a =
7629  5080  2993  7947  5361  3574  7394
7886  3036  5076  6941  8119  4758  6141
9195  8860  8529  5488  9200  5271  7226
8928  4280  8914  7982  4560  8878  7388
8904  4796  3072  6555  5884  3002  5444
3966  6752  8507  5801  4365  4653  7402
3264  7320  8096  6063  4298  9165  6892
4396  3044  4689  3414  6235  5063  8802
7383  3651  3526  8905  3262  5110  5163
7280  7077  7874  7921  4813  6086  7679
7641  7278  6725  8899  6358  8901  5779
5422  7397  7709  8681  7175  4751  4512
a[0][0] => 7629
a[3][4] => 4560
a[4][2] => 3072
a[7][6] => 8802
a[8][2] => 3526
a[:, 1] => [5080, 3036, 8860, 4280, 4796, 6752, 7320, 3044, 3651, 7077, 7278, 7397]
a[4][1] => 4796
a[9][0] => 7280
a[2][6] => 7226
a[8][0] => 7383
a[1] => [7886, 3036, 5076, 6941, 8119, 4758, 6141]
a[11][3] => 8681
a[11][0] => 5422
a[5][4] => 4365
a[11][2] => 7709
a[3][2] => 8914
a[:, 0] => [7629, 7886, 9195, 8928, 8904, 3966, 3264, 4396, 7383, 7280, 7641, 5422]
a[7][3] => 3414
a[5][3] => 5801
a[9][3] => 7921
a[9] => [7280, 7077, 7874, 7921, 4813, 6086, 7679]
a[:, 5] => [3574, 4758, 5271, 8878, 3002, 4653, 9165, 5063, 5110, 6086, 8901, 4751]
a[3][1] => 4280
a[:, 2] => [2993, 5076, 8529, 8914, 3072, 8507, 8096, 4689, 3526, 7874, 6725, 7709]
a[:, 4] => [5361, 8119, 9200, 4560, 5884, 4365, 4298, 6235, 3262, 4813, 6358, 7175]
a[2][0] => 9195
a[11][4] => 7175
a[1][2] => 5076
a[6][5] => 9165
a[11][6] => 4512
a[8][6] => 5163

B =
[[-70.1 -43.8 -61.6  61.2  20.6  54.1 -12.3 -52.2 -62.6]
 [ 69.4 -35.0  -1.5  -2.4 -37.0  13.2 -38.8 -60.9  45.8]
 [-54.9 -41.7  45.4  12.7  56.6 -45.1  32.8  56.7 -47.5]
 [ 53.8 -24.9  26.3  27.5 -66.4  36.7  32.3  -4.9  -6.2]
 [ -8.6  -1.4 -55.1  57.5 -59.7  64.2  42.1 -52.8 -39.5]
 [ 65.9  67.2  -3.3  39.5 -66.9  40.3 -20.7   8.9  61.5]
 [ 39.7 -14.9  -7.7 -26.2 -12.6  10.3  29.0  21.1  20.8]
 [-50.5   4.4  52.5  45.1 -45.1 -25.8 -11.3  60.9 -29.4]
 [ 44.0   1.6  33.0  48.2  37.1  45.9  13.4 -27.6 -59.0]
 [ 51.4  65.9  41.8  -1.6   1.1  57.7  -8.6  -6.3  -4.3]
 [ 51.6   9.9 -27.9  52.2 -23.8  28.7  17.6  19.6 -37.4]
 [  1.9  67.1  66.7 -56.6 -50.3 -62.1  39.7 -57.5  70.0]
 [-68.1 -28.8 -27.1  66.2  39.6  19.8   6.8  18.7  57.8]
 [ 24.4  -4.8  -2.3 -57.4  -9.2  62.7  64.6  10.7  37.7]
 [-57.5 -22.2  48.7  32.6 -58.9 -54.0  59.8  49.4 -64.9]
 [-67.0   9.3 -28.4  38.6 -18.0 -39.3  -0.6  26.0   3.0]]
Rows and columns are counted from 0.
row 0 col 0 => -70.1
row 2 col 4 => 56.6
row 4 col 5 => 64.2
row 7 col 0 => -50.5
row 7 col 1 => 4.4
row 9 col 6 => -8.6
row 10 col 4 => -23.8
row 12 col 6 => 6.8
row 12 col 5 => 19.8
row 8 col 2 => 33.0
row 4 col 6 => 42.1
row 15 col 3 => 38.6
row 10 col 8 => -37.4
row 9 col 0 => 51.4
row 12 col 7 => 18.7
row 6 col 0 => 39.7
row 12 col 3 => 66.2
row 13 col 8 => 37.7
row 10 col 7 => 19.6
row 5 col 1 => 67.2
row 14 col 1 => -22.2
row 15 col 5 => -39.3
row 6 col 4 => -12.6
row 13 col 6 => 64.6
row 12 col 2 => -27.1
row 14 col 2 => 48.7
row 1 col 1 => -35.0
row 11 col 3 => -56.6
row 9 col 3 => -1.6
row 15 col 1 => 9.3
row 2 col 8 => -47.5
row 5 col 2 => -3.3
row 11 col 2 => 66.7

arr = -4.354,2.442,20.783,6.712,-9.333,12.633,15.013,1.891,11.554,21.638,7.480,-11.679,2.800
arr[0]: -4.354
arr[-11]: 20.783
arr[-5]: 11.554
arr[-7]: 15.013
arr[12]: 2.800
arr[11]: -11.679

A =
0.03,-0.13,-0.05,-0.04,-0.01
0.05,-0.10,-0.15,-0.04,-0.16
0.00,0.15,0.19,0.03,0.09
-0.03,0.21,0.04,0.04,0.04
0.14,-0.15,-0.03,-0.15,-0.08
0.05,0.26,-0.19,-0.07,-0.02
Rows and columns are counted from 0.
row 0 col 0: 0.03
row 4 col 4: -0.08
row 2 col 4: 0.09
row 4 col 0: 0.14
row 2 col 2: 0.19
row 0 col 1: -0.13
row 4 col 2: -0.03
row 1 col 2: -0.15
row 5 col 1: 0.26
row 0 col 4: -0.01
row 5 col 4: -0.02
row 1 col 1: -0.10
row 5 col 0: 0.05
row 4 col 3: -0.15
row 5 col 3: -0.07
row 0 col 2: -0.05
row 3 col 0: -0.03
row 3 col 3: 0.04

W =
[[-283 -186  937 -403]
 [  11 -739 -887 -528]
 [  62 -360  199 -227]]
Rows and columns are counted from 0.
(0, 0) -> -283
(0, 3) -> -403
(1, 1) -> -739
(2, 3) -> -227
(2, 0) -> 62

M =
[[ 44.3 -35.6  -4.4  -7.4  -3.3  30.4  23.4   0.0  23.4  28.6   2.7 -25.0]
 [-47.3  36.9  -2.9  14.5   0.0   0.0   0.0  43.7   0.0   7.5   2.0  31.1]
 [-13.7  -9.6  -5.0   0.0 -37.8   0.0   0.0  -7.9   0.0  70.6   0.0  13.6]
 [ 23.5 -28.7   0.0  -5.4 -21.6  19.9  35.4   0.0  35.4  53.9  11.0 -11.6]
 [ 45.4 -30.1   7.0 -13.0  23.1  33.0   6.1 -38.7   6.1 -32.4  -8.9 -31.5]
 [  0.0  -1.2   2.8   0.0  39.1   0.0 -24.5  -3.7 -24.5 -60.9 -15.8   0.0]
 [ 22.0   3.3   8.2   0.0  33.7  16.4 -27.4  -2.8 -27.4 -68.1 -11.4 -26.1]
 [-18.4   1.3   5.9   5.4 -38.8 -19.5  25.5   2.0  25.5  69.2  13.2   0.0]]
Indices start at 0.
(0, 0) = 44.3
(6, 7) = -2.8
(3, 10) = 11.0
(5, 2) = 2.8
(5, 4) = 39.1
(3, 7) = 0.0
(6, 0) = 22.0
(5, 0) = 0.0
(1, 9) = 7.5
(5, 8) = -24.5
(4, 9) = -32.4
(5, 11) = 0.0
(1, 10) = 2.0
(0, 4) = -3.3
(2, 5) = 0.0
(5, 7) = -3.7
(0, 2) = -4.4
(7, 1) = 1.3
(6, 9) = -68.1
(1, 3) = 14.5
(0, 6) = 23.4
(0, 3) = -7.4
(4, 7) = -38.7
(2, 3) = 0.0
(4, 1) = -30.1
(2, 6) = 0.0
(7, 3) = 5.4
(5, 6) = -24.5
(4, 5) = 33.0
(3, 6) = 35.4

x =
[  6.8  36.2 -10.6  43.0  15.4 -63.6  61.8 -23.1  37.9 -22.7  40.9 -55.6
   0.8]
x[0] => 6.8
x[8] => 37.9
x[11] => -55.6
x[12] => 0.8
x[7] => -23.1
x[4] => 15.4
